Each row has a name. Each piece below is followed by the name of the row it came from, unless a question asks for something else. Each question is about the rows just above it.

Columns, left to right: A H X R B E C
kaves: [ 0.30 -0.03 -0.25  1.90 -0.98 -0.89 -0.47]
Kapit: [-0.79 -1.67  1.88  1.45  0.12  0.16 -1.27]
fenel: [-1.53 -0.02  1.33  3.15  0.73  0.91 -0.73]
rit: [ 0.03  1.22 -1.30  0.50  0.42 -1.37  0.34]
Kekaz: [ 1.81 -2.99  1.18  1.91  0.78  0.16 -0.50]
botod: [ 0.34  0.42 -1.37  1.22  0.03  0.51 -1.30]
tum: [ 2.58 -3.85  1.89  9.29 -0.93 -0.60 -1.63]
mefog: [-1.09  1.13  5.11 -1.06 -0.15 -0.19 -1.56]
Movu: [ 1.90 -0.47  0.30 -0.26 -0.98 -0.89 -0.03]
Zud: [ 1.13 -1.06 -1.09  5.11 -1.95 -1.72 -0.14]
Which row holds these entries in another order? [ 1.13  5.11 -1.06 -0.15 -0.19 -1.56 -1.09] | mefog
The next entry after [ 1.13 -1.06 -1.09  5.11]: | [-1.95]
[-1.30  0.34  0.42 -1.37  1.22  0.03  0.51] is which row reordered? | botod
What comes right after [1.91] in the named rows? | [0.78]
Put [-0.98 -0.89 -0.47 -0.25 -0.03  0.30  1.90] back in order: which row is it? | kaves
The row with [1.22 0.03 0.51] is | botod

Columns, left to right: S D T L G M
Kifol: [-3.28 -1.90 -3.32 -1.63  3.36 -4.24]
zulav: [ 7.72 -5.61  6.22  2.43  7.66  0.67]
kez: [-3.90  4.22  0.27  7.62 -7.54  2.96]
Tudi: [-3.32 -1.63 -3.28 -1.90  3.35 -4.24]
tudap: [ 2.92  1.55  7.70 -7.27 -1.96  5.84]
zipo: [-3.90  4.22  0.27  0.74 -6.74 -7.01]
Where do [-3.90  4.22  0.27  0.74 -6.74 -7.01] appear? | zipo
q: [ 7.62 -7.54] | kez
Put [-4.24  3.36 -1.63 -3.32 -1.90 -3.28] back in order: which row is it? | Kifol
Which row holds these entries in another order? [ 5.84 -1.96 -7.27  7.70  1.55  2.92] | tudap
[ 0.27 -7.54  2.96 -3.90  7.62  4.22] is which row reordered? | kez
What is the next entry after [4.22 0.27 7.62]? | [-7.54]
The next entry after [4.22 0.27 0.74]: | [-6.74]

Columns, left to right: K V W F Y J P Z N
lofe: [-6.43 -8.11  3.91  5.59  2.54  7.54  1.63 -0.73 -6.32]
dekat: [-3.87  7.15 -0.63 -5.13  1.00 -1.31  1.20 -4.65  7.70]
Biles: [-8.10 -3.34  8.27  6.08 -8.56  0.79  8.53  5.79  2.72]
Zag: [ 7.39  3.48  0.81 -6.31 -3.80  0.85  7.61  0.66  0.52]
kar: [ 4.35  1.44 -6.71 -1.49 -7.66  8.20 -6.24  5.30  3.47]
Mal: [-8.43 -3.20  5.19  6.13  2.77 -6.08  1.75  4.06  1.47]
dag: [ 6.13  2.76  1.47 -6.08 -3.20  5.19 -8.43  4.06  1.75]
selet: [ 0.56  3.07 -4.24 -0.38 -2.52  8.53  0.79  0.64 -1.53]
fuga: [-4.68 -1.50  2.26  1.63  5.59  7.54  2.54 -0.73 -2.54]
semil: [-8.10 -3.34  8.27  6.08 -8.56 -1.41  7.69  5.79 -0.84]
The entry that follows [3.48]: | [0.81]
[8.53 0.79] is in which row? | selet
Which column holds this, read top down? [-6.31 -1.49  6.13 -6.08 -0.38] | F
The entry that follows [0.64]: | [-1.53]
Put [-8.43 -6.08 -3.20  1.47  1.75  2.77  4.06  5.19  6.13] back in order: which row is it? | Mal
The next entry after [ 5.59  2.54  7.54  1.63 -0.73]: | [-6.32]
Right after [2.77] comes | [-6.08]

Columns, left to right: sunap Ner bokeb kos mipu Zasar kelin Kud
fumur: [ 2.64  0.84 -3.15 -2.68  1.59  7.64  2.48  1.58]
dano: [ 5.63  7.64  1.58  1.40 -3.15  6.76  2.47 -5.40]
kufud: [ 5.63  7.64  1.58  2.48 -3.15  2.63  0.84 -2.68]
Which row holds these entries in another order? [ 0.84  1.58 -3.15  2.64 -2.68  2.48  7.64  1.59] | fumur
q: [ 1.40 -3.15] | dano
Put [-2.68  0.84  2.63 -3.15  2.48  1.58  7.64  5.63] back in order: which row is it? | kufud
q: [7.64 2.48] | fumur
The entry that follows [2.64]: | [0.84]
The next entry after [ 2.48 -3.15  2.63]: | [0.84]

Columns, left to right: Vima Fuf kazuf Zife reku guduv Videv duve zoma Dorid
datu: [ 4.47 -0.95  6.22  5.98 -4.73 -2.98 -8.18  7.68  3.08  1.09]
lefi: [ 2.77 -6.59  4.19  7.00  1.64  4.40  4.39  7.67 -8.02 -3.35]
vodup: [ 6.21  5.98 -4.73  1.96  7.41  4.39  4.40  3.17  5.17 -6.60]
Which row holds these entries in another order? [-0.95  1.09  7.68  4.47 -8.18  5.98  3.08 -4.73  6.22 -2.98] | datu
The next entry after [4.39 4.40]: | [3.17]
Which row holds [-8.18  7.68  3.08]? | datu
Which column holds this, read top down? [6.22 4.19] | kazuf
The next entry after [ 6.22  5.98 -4.73]: | [-2.98]
The entry that follows [-6.59]: | [4.19]
Which column holds this, read top down? [ 3.08 -8.02] | zoma

Columns, left to right: romi tafu Nol peb
fono: [-5.54  0.90  0.93 -2.59]
rema: [ 0.35  0.28  1.96 -2.59]
Vot: [-2.95  0.93  0.90 -1.55]
Mup: [ 0.15  3.87 -3.84 -1.96]
dami: [-3.89  0.88  0.99 -4.91]
bop: [ 0.35  3.41 -3.11 -0.58]
bek: [-2.57  1.88 -0.64  3.04]
ruged: [-3.89  0.88  0.99  1.57]
musi: [-3.44  0.53  1.54 -0.28]
naz: [-3.44  0.53  1.54  2.85]
saf: [-1.77  1.40  0.14  1.12]
What is the next entry after [0.93 0.90]? | [-1.55]
The next entry after [-5.54  0.90]: | [0.93]

Columns, left to right: dil Poku Zubol Pog sofo
lubut: [ 1.15  4.41 -1.22 -0.24  3.61]
Vel: [ 3.80 -0.84  1.21 -2.01  2.14]
zul: [ 3.41 -3.22  1.94  6.45 -3.40]
sozo: [-0.77  0.68 -0.77  3.39  3.35]
bov: [ 2.39 -0.19  2.33 -2.33  3.49]
ful: [ 8.90  7.48 -0.74 -8.51  0.83]
sonel: [-3.40  3.41  6.44 -3.22 -2.34]
Put [-3.40  3.41 -3.22  1.94  6.45] back in order: which row is it? | zul
Right after [-2.33] comes | [3.49]

Columns, left to right: muv seta Nadaz Duz vupa
bir: [-0.89 -5.09  4.83  4.80  4.17]
kere: [-1.23 -6.97  6.77  6.74  5.82]
Tasa: [-1.12 -6.31  6.13  6.11  5.27]
Pilu: [-0.87 -4.97  4.83  4.80  4.17]
datet: [-1.29 -7.31  7.10  7.06  6.11]
bivuz: [ 4.83  4.80 -0.87 -4.97  4.84]
Leso: [ 7.07 -7.31 -1.29  6.11  7.10]
Zaken: [-1.18 -6.67  6.47  6.45  5.57]
Kudum: [-1.41 -7.97  7.74  7.71  6.66]
[-4.97 -0.87  4.80  4.83  4.84] is which row reordered? | bivuz
q: [-0.87 -4.97  4.83  4.80] | Pilu
The entry that follows [6.13]: | [6.11]
q: [-0.87 -4.97  4.83  4.80  4.17] | Pilu
Which row holds these entries in another order? [ 6.11 -1.29 -7.31  7.10  7.06] | datet
Give the next entry after [-7.31  7.10]. | [7.06]

